In the data rows, 128 means zero.
Here are some points, each followed by its number:
[143 155 174 111 143 156 130 144 160 104 135 134  94 126 148 133] 0
[172  61 109  99  67 149 186 170 113 188  65 180 124  73 164 180] 1
[143 119 166 113 114 154 136 148 127 108 115 140 102 117 147 139] 2
[129 173 158 117 162 140 110 125 156 108 150 127 105 139 134 119] 3
[ 46 115  46 232 124  28  77  45  25  69 163  62 232 188  39  55] 4
[184  57  73  94  40 141 207 177 104 230  46 196 143  51 167 200] 5
[122 186 150 121 175 137 101 118 184 120 162 114 107 148 130 116] 6
[ 81 149  89 155 165  85  83  81 103 124 173  87 145 173  80  85] 7
[140 150 168 112 141 150 124 136 152 105 136 137  97 128 144 131] 8
[134 167 161 113 143 149 118 132 166 115 142 133 100 132 139 130] 9
[142 153 174 109 138 156 127 144 148 102 132 134  91 126 148 135] 10
[123 176 146 116 166 138 110 123 176 128 153 126 102 140 127 120] 11
[ 78 147  85 162 163  80  83  78  98 119 173  84 153 175  77  83] 12
[143 153 174 111 145 157 125 142 149 102 132 135  97 126 150 135] 13
[117 184 149 120 164 136 103 119 175 121 162 103 113 149 126 113] 14
[163  82 156 103  98 159 166 166 124 134  89 159 114  92 163 158] 15
[177  56 109  97  60 151 191 175 118 193  59 184 130  64 169 184] 16
[121 186 150 123 185 137 108 121 185 119 163 116 115 146 127 115] 17
[ 71 134  70 182 158  65  84  70  72 109 172  75 184 180  65  79] 18
[108 182 129 130 181 122  97 106 175 130 170 104 120 159 109 106] 19
[143 152 175 109 145 157 123 142 160 103 131 138 102 123 153 134] 20
[174  62  70 102  41 131 196 167 109 217  55 183 148  60 154 190] 21
[149 118 175 107 121 160 142 154 134 108 111 144  88 110 155 145] 22
[185  55  72  95  31 141 214 182 108 231  46 208 144  50 166 199] 23
[184  55  73  93  30 141 212 179 104 230  47 203 140  53 167 201] 24
[109 180 131 129 185 123  96 108 175 129 170 102 110 157 112 104] 25
[160  89 162 101 108 161 154 162 117 125  93 162 107 100 164 158] 26
Which three points above are nearest to each new point by angle? Their numbers follow each, nearest first.
[ 51 112  47 230 115  29  80  50  30  69 162  57 234 187  41  60] 4 18 12
[134 167 162 114 153 149 123 134 176 114 141 130 102 132 139 131] 9 0 3
[169  66 141 102  81 158 173 169 112 153  74 163 114  84 167 170] 15 1 16
[144 119 164 116 120 152 134 145 127 108 115 145 109 118 150 138] 2 22 26
[ 71 132  78 173 152  72  85  73  73 109 167  79 174 178  70  78] 18 12 4
[148 122 174 108 123 159 140 152 137 108 114 142  88 112 154 143] 22 2 10
[131 176 166 115 161 148 118 131 181 108 148 126 100 138 137 126] 9 3 11
[132 175 166 114 149 149 113 130 169 109 147 130  97 136 138 126] 9 3 8
[143 150 174 109 136 157 128 145 146 102 130 135  91 125 149 136] 10 13 0
[ 39 113  37 240 118  19  77  41  31  65 166  49 242 193  33  49] 4 18 12
[112 181 141 129 156 129 100 114 174 116 160 110 119 152 116 108] 14 19 25
[ 65 133  71 178 156  65  80  66  69 109 172  74 180 183  64  72] 18 12 7
[155 117 167 104 118 159 151 158 127 117 108 144 103 108 158 150] 22 2 26
[120 186 150 118 172 137 103 118 189 121 161 111 102 149 127 113] 6 14 11
[161  86 161 103  97 161 159 163 113 127  92 164 101  96 166 156] 26 15 2
[ 43 111  37 240 114  19  75  42  22  66 166  50 244 193  32  54] 4 18 12
[ 42 114  36 244 110  18  68  33  38  67 166  54 248 192  31  52] 4 18 12
[123 184 152 121 172 138 104 120 182 119 160 115 106 146 131 117] 6 17 11
[ 50 109  38 228 121  28  86  52  37  78 158  67 242 182  39  63] 4 18 12
[126 177 145 121 174 137 115 125 179 127 155 123 117 139 130 122] 17 6 11
[166  65 140 102  81 158 175 172 110 154  74 166 102  85 168 166] 15 1 16
[150 118 174 106 129 161 142 155 130 108 111 147 104 111 158 142] 22 2 26
[149 126 171 107 129 158 142 152 131 110 117 137 102 116 154 142] 22 2 10
[159  87 161 104 100 160 160 164 114 127  92 155  94  96 161 156] 26 15 22
[135 171 166 112 156 149 117 133 169 109 145 127  89 133 141 127] 9 3 8
[154  92 156 108 105 155 154 158 114 127  98 149  98 102 155 151] 26 15 2
[132 178 166 112 166 149 109 129 165 109 150 131  93 136 136 127] 3 9 11
[ 61 117  53 202 128  50  90  64  45 101 158  70 207 175  57  71] 4 18 12
[ 43 112  35 241 115  19  70  36  29  67 167  54 244 195  34  52] 4 18 12
